In the rows, 128 means zero.
The rows of M fall into several groups, which share some directions, and each row is roughly a mix of its group's hidden directions.
M:
[[119 125 145 145 107  83 143 189  96 108 159]
 [ 69 142 106 161 107 114 110 161 120 116 172]
 [116 112 164 129 167 129 139 145 171 189 138]
 [125 105  66 116 187 157 145 126 121 116 118]
 [143 178  85  76 163 113 135 122 121 110 147]
 [159 118 122 103 148 170 188 149  97 112 108]
 [166 140 151 125 133 134 179 174  86 105 115]
 [ 81 127 163  92 121 125 132 115 107 181 163]
 [188 108 144  91 150 127 142 104 121 136  79]
 [171 110 138 149 115 110 162  92 170  91 105]
 [144 128 118 147 103 184 152  91 180 126 141]
 [123 144  91 127  83 130 137 107  84  89  87]
 [173 139 121 142 111 107 165  81 158  87 117]
 [151 125  95 131 165 188 144  92 148  99 126]
 [152 177 116 165 149 140 114  87 111 144 173]
 [149 107  98 158  65  98 117 166 123 112 132]
 [122 172  98 128  79 126 129 112  92  80 109]
 [124 118  65 111 190 141 140 124 104 115 118]
 [133 134 123 127 122 131  78  70 170 159 101]
 [194 131  95 101 109 167 144 145 127  99 131]
 [106 167  67 132 155 140 145 155 163 124 151]
 [179 129 102 167 121 132 104 137 149  92  82]
 [118 142 184 154  70  98 107 151 127 128 134]
 [132 165 174 141 192 134 135 114 139 104 154]
 [ 68 147 101 165 108 131 126 139 120 104 174]
 [131  86  98  82 110  94  91 134 155 147 155]
 [107 111 162 140 173 129 140 153 165 178 155]
 [118 180  76  96 145 127 147 147 166 121 149]
 [168 108 145 142 138 112 171 102 165  95  87]
 [187 138 101 165 114 129 103 123 145  99  85]
 [132 179 182 143 164 162 148 139 146 126 146]
 [135 166 172 146 163 176 152 137 142 113  95]
 [102  78 150 105 117  96 129 171 147 129  85]
 [140 108 106 173 154 163 103 186 144 140 120]
 [129 144  89 138  88 128 135 112  77  78 104]
 [123  90 169 133 171 123 142 147 154 173 162]
 [148 108 136 139  48  94 127 145 138 150 120]
 [127 166 146 166 162 177 160 158 128 100 123]
 [120 159 136 137 129 126 177 140 178  88 169]
 [130 168 148 167 134 119 176 159 126 137 178]
 [180 143 133 112 137 199 128 127 126  95 129]
 [114 125 121 142 164 138 159 176 157  76 156]
 [ 89 121 154 175 158  76 138 131 130 163 136]
 [142 110  85  90  98 138  90 109 116  87  97]
 [ 81 106 161 146 161  82 108 126 149 163 132]
 [ 83 167 134 132 182 165 141 105 123 113 151]
 [146 171 120 183 139 151 112 100 117 139 176]
 [142 106  81 101  96 102  77 116 121 112 161]
 [149  94 115 176 154 155 117 181 157 115 118]
 [170 122 118  89 108 179 131 128 113  75 128]
 [144  83  99  94 100  89  98 109 127 155 158]
 [161 135 147 126 147 152 136  53 162 124 117]
 [ 98 149  73 119 159 124 140 175 169 123 127]
 [135 158 148  94  99  95 155  63 124 121 130]
 [112 169  72 112 128 152 160 141 160 115 161]
 [116  74 171 180 109 138 120 136 155 151 127]
 [119 112 165 128 170 132 129 151 171 175 164]
 [149  69  93 104 113  89  92 109 120 140 139]
 [145 118 151 114 131 136 161 211 113 137 134]
 [123 117 103  87  92 151 107  98 107  93  81]
 [136 104 109  75  90 143 109  95 112 105  86]
 [115 180  66 105 154 131 144 149 152 117 139]
 [135 140 169 172 182 128 138 148 147 150 165]
 [155 118 116 114 120 159 119  64 165 151  93]
 [151 170 119 171 141 159 119 105 134 126 187]
 [131 161 169 167 162 164 167 132 119 116  98]
 [142 103 114  78 105 152 108 108 118  85  82]
 [193 114 153 101 149 106 120 108 126 138  81]
 [117 176  77 123 154 137 137 155 176 124 150]
 [183 121 140  95 155 135 133  92 123 135  74]
 [132  89 118 172 144 161  97 182 141 151 130]
 [ 84 144 117 114 146 152 106 168  94 174 154]
 [128 153 165 165 161 103 153 162 154 145 169]
 [ 92 135 170 157 167 100 127 127 156 176 115]
 [191 110 105 162 148 132 107 133 134  96  88]
 [129  76 176 158 107 123 110 120  86 132 101]
 [150 101 137 136 120 107 177  96 163  83  99]
 [ 96  99 123  94 123 101 138 180 148 120  79]
 [116 119  62 126 179 146 144 115  92 126 112]
 [154 166 112 169 151 161 118  91 128 140 174]
 [134 135 195 139  72 105 111 141 134 120 152]
 [135 137  91 115  78 128 124 103  84  82 104]
 [129 101 114 171 146 162 104 189 148 146 113]
 [137 109 116  89 107 130  88  89 119  98  75]
 [144 133 113 153 103 118 171 113 176  78 102]
 [116 117 161 134 169 131 134 145 173 189 141]
 [159 133 135 120 170 125 144 191  87 105 114]
 [130 160 155 131 160 122 152 186  80 107 129]
 [113 166  78 109 138 145 152 151 180 119 153]
 [101 142 134 131 138 129 186 145 170  94 170]
 [140  98  97  84  99 148  85  94 110 106 109]
 [134  83 104 101 115 144 107  99 100  99  75]
 [142 133 116 115 170 185 139  73 151 123 113]
 [110 178  76 110 140 126 148 154 162 117 161]
 [123 173  72 100 148 135 153 130 150 117 170]
 [110 114 129 142 159 136 169 169 164  79 151]
 [ 71 144 108 165 109 139 132 149 130 108 180]
 [107 127 123 107 147 143  89 140  74 179 157]
 [184 129 103 167 127 132 105 139 150  82  99]
 [116 149 161 164 146  98 164 148 143 174 162]
 [113 130 164 123 195 142 130 146 154 125 174]
 [154 182 122 158 150 134 111 101 131 137 185]
 [135 149 174 154 159 133 154 150 145 156 183]
 [151 120  98 128  67 111 107 104 120 145  77]
 [147 132 156 125 138 130 181 187  92 106 140]
 [149 111 124 127  73  71 103 130 108 143  94]
 [154  91 107 125  59 101 141 151 109 133 108]
 [127 161  75 117 154 167 143 151 171 108 143]
 [158 170 119 166 138 164 119  93 121 127 178]
 [138 144  93 124  81 120 134 108  84  82  96]
 [104  88 171 186  90 124 118 143 127 143 124]
 [150 181  92  73 152 122 137 114 122 107 149]
 [143 104 100 162 174 158 108 185 128 123 122]
 [125 147  81 125  74 128 130 103  81  99 110]
 [109 121 131 119 108 129  97  66 175 168 123]
 [ 81 142 124  97 150 142 103 159  80 162 148]
 [152  95 144 137 123 107 167 103 162  86  84]
 [127 145 187 135  78  84 109 141 127 128 153]
 [102 135 132 141 112 100 134 202  91 121 151]
 [129 111  73 132 193 161 131 132 129 121 100]
 [130 145 108 143 138 128 153 143 153  68 186]
 [136  82  97 171 139 159  97 169 128 147 111]
 [128 125 136 146 112 148 109 145 141 194  71]
 [ 69 132 141  88 124 128 136 122  95 171 162]
 [186 131 100 160 135 135  99 134 132 108  74]
 [130 113  94 106 108 159 103 105 100  81  83]
 [ 74 123 162 100 126 129 139 131 120 164 183]
 [147 145 141 161 150  97 162 171 154 156 169]
 [137 180  83  92 141 149 146 132 172 115 145]
 [203 107 155 108 153 112 129 113 134 125  95]
 [ 90 176 125 101 138 142  97 164  95 158 148]
 [154 168 131 173 125 157 116  93 115 129 180]
 [152 140 122 157 126 143 164 186 102  83 144]
 [142 116 100 177 152 164 124 180 154 146 112]
 [112  87 144  91 121 107 130 171 157 121  77]
 [135 102 128 144  98 109 175  96 169  82 112]
 [124 160 165  78 114  93 135  78 107 122 137]
 [125  84 175 129  87 109 126 104  84 140 104]
 [192 120 157 103 130 121 133  95 135 144  79]
 [123 139  99 139 123 118 101  46 127 113 105]]

Each list below has one row that fits no group; the rest each fit one group, if only roughly. Name that row.
- J_854: [102 119 119 118 108 133  80  91 164 181 111]
- J_413: [112 112 126  79  94 111 122 107 100 172  84]
- J_424: [162 151 129 132 134 158 120  61 159 139  93]
- J_175: [110 105 134 145 109  83 138 190 102 128  93]
- J_764: [179 142 115 150 106 107 135  87 150  87  93]
- J_722: [131 176  78 101 157 146 136 150 173 114 120]
- J_321: [166 118 146 133 117 131  89 100 107 191 102]
- J_891: [116 107 130 126 127 101  79  75 175 150 138]
- J_273: [151 174  80  96 167 140 128 132 162 116 150]
- J_789: [172 114 126 117 153 123 158 175  83  95 109]
- J_691: [141  68 170 131 125 118 111 116  87 118  88]
- J_592: [ 67 112 156 143 137  81 126 128 125 173 138]

J_175
- J_693: [101 142 130 128 117 110  81  69 164 161 130]
- J_516: [ 86 124 160 101 119 103 153 130  84 168 161]
- J_83: [103 117 117 111 165 145  94 164  77 154 158]
- J_594: [141 136 163 149 141 101 175 170 160 165 145]
- J_50: [104 132 157 139  97 100 139 193 114 141 166]
- J_333: [ 98 121  94 139 129 137 164 152 143  68 167]
- J_484: [149 124  82 141 199 158 115 115 122 119 111]
- J_744: [125 163 150 128 174 193 154 112 150 136 131]
- J_246: [100 170 165 105 191 149 121 134 132 148 140]
- J_770: [ 98  81 105  91 102 142  98  93  98 113 109]
- J_911: [117 140  96  90  78 138  91 102 109  87 126]
- J_952: [166 129 129 112 149 156 166 180  91 108 104]
- J_572: [160  85 104 143  76  81 129 132 122 100 131]
- J_142: [134 138 145 104 135  98 189  89 144  91 103]

J_516
- J_379: [115  93 123  70 102 134 101  98 127 114  83]
- J_475: [141 110 100 148  49 107 112 116 130 130 100]
- J_212: [132 119 150 127 107  90 141 204 104 131 149]
- J_133: [142  76 105 114  69  99 118 104 140 146 111]
- J_561: [ 97 183 136 129 185 174 125 124 123 130 130]
- J_85: [ 87 125 136 123 109 101  90  71 156 162 128]
- J_739: [ 86 151 152 119 188 171 126 138 147 145 146]
- J_925: [159 108 117 116 126 168 145  69 178 132 125]
- J_719: [151 186  94 104 185 128 116 125 128 110 140]
- J_146: [150 136 114 155 104  95 188 132 147  84 110]

J_146
- J_758: [118 141 121 150 127 131 156 160 171  64 156]
- J_244: [118 175 171 160 169 148 122 136 150 105 161]
- J_182: [126 142 137 137  97  90 121 193  82 134 114]
- J_411: [ 91 120 163 151 133 114 158 131 138 192 160]
- J_300: [169 137 119  98 106 170 158 142 120  82  93]
- J_235: [112 128 138 119 119  80 135 182  68 124 123]
- J_103: [172 128 144 119 151 113 160 166  82  87 121]
- J_61: [109  95 116 116  85 124  98  89 161 174 116]
- J_430: [127 127  98 148 146 129 177 142 170  71 142]
- J_76: [145 177  93 110 152 141 161 172 155 144 150]
- J_694: [140 129 156 174 161  91 173 159 135 142 156]
- J_28: [ 99 155 171 152 149  97 143 118 135 186 145]
- J_799: [129 134 139 121 143 179 141  78 187 144 129]
- J_708: [103 161 157 111 188 156 110 137 150 165 131]

J_76
- J_158: [157 138 118 116 142 146 112  59 128 134  76]
- J_451: [173 135  87 114 120 173 112 136 108  76 133]
- J_68: [ 86 130 149 132 114 118 155 186 118 125 180]
- J_931: [ 85 104 107 133 127 131 158 153 131  80 180]
- J_477: [108 124 117 130 110 118 102  47 157 144 117]
- J_455: [176  93 114  90 126 112 112  94 119 139  79]
- J_397: [180 159  79 105 156 114 159 129 129  99 136]
- J_59: [ 97 143 103 124 145 150  86 177  93 137 165]
- J_487: [143 116  90 122 173 166 114  72 148 112 116]
- J_935: [141 132 132 143 154 125 159 142 169  64 164]
- J_845: [107 124 122 134 123 152  74 147  93 183 155]

J_397
- J_853: [ 80 142 104  95 164 126  89 131 117 167 156]
- J_435: [158 135 145 125 144 137  71 136 100 175  90]
- J_86: [112 114 140 124 122 106 149 205  95 116 154]
- J_462: [119 178 139 162 179 168 130 117 145 105 147]
- J_847: [ 93 107 166 144 134  87 130 113 133 192 134]
- J_241: [102 122 178 156 156  94 127 105 131 182 123]
- J_119: [ 88 102 137 129 114 102 110  97 174 141 180]
- J_272: [191 119  88 163 129 128 122 113 136  87 105]
- J_737: [146 159 164 158 173 167 151 150 146  96 129]
- J_629: [138 162 170 178 153 122 175 138 128 149 149]
- J_290: [110 115 108 129 146 128 183 132 159  73 162]
- J_420: [120 128 135 170 160  81 131 149 150 171 167]
- J_445: [ 89 126 178 131 150  95 153 131 145 182 121]

J_853
- J_57: [120 110 112 136 126 163 164 199 112 121 158]
- J_597: [113 153 147 160 162 156 119 133 174 114 181]
- J_645: [ 91 129 111 147 128 140 162 170 158  95 177]
- J_640: [ 87 108 178 145 142  84 151 113 122 168 120]
- J_894: [137 162 114  99 138 128 169 181  90  94 125]
- J_268: [114 111 138 135 137 121 167 143 161  66 172]
- J_98: [100 101 127  70 104  95 156 153 106 122  98]
- J_830: [131 123 153 121 152 155  72 168 105 174 137]
- J_425: [186  84 109 110 128 173 115 110 109 106 118]
- J_550: [110 131 129 129 136 124 154 154 161  59 171]
- J_868: [119 100 183 169  82 129 120 133 158 155 122]

J_894
- J_511: [146  92 100 113  65 112 135  95 117 143  94]
- J_716: [ 95 170 133 109 137 149 113 154 111 179 171]
- J_177: [110 167 140 166 149 190 150 142 114 102 139]
- J_485: [112 150 124 142 102 129  88  64 165 153 115]
- J_371: [112 113 146 159 157  70 105 126 139 181 128]
- J_604: [160 136  83 128 132 155 107 146 128  61 109]
- J_315: [162 124 142 142 114 114 178 182  94 100 135]
- J_907: [159 174  95  88 173 123 157 135 122 102 122]
- J_194: [138 141 144 108 165 158 124  61 159 147 108]
- J_678: [108 178 178 124 184 144 144 124 114 124 141]
- J_822: [129 124 121 119 136 181 144  61 168 139 131]

J_907
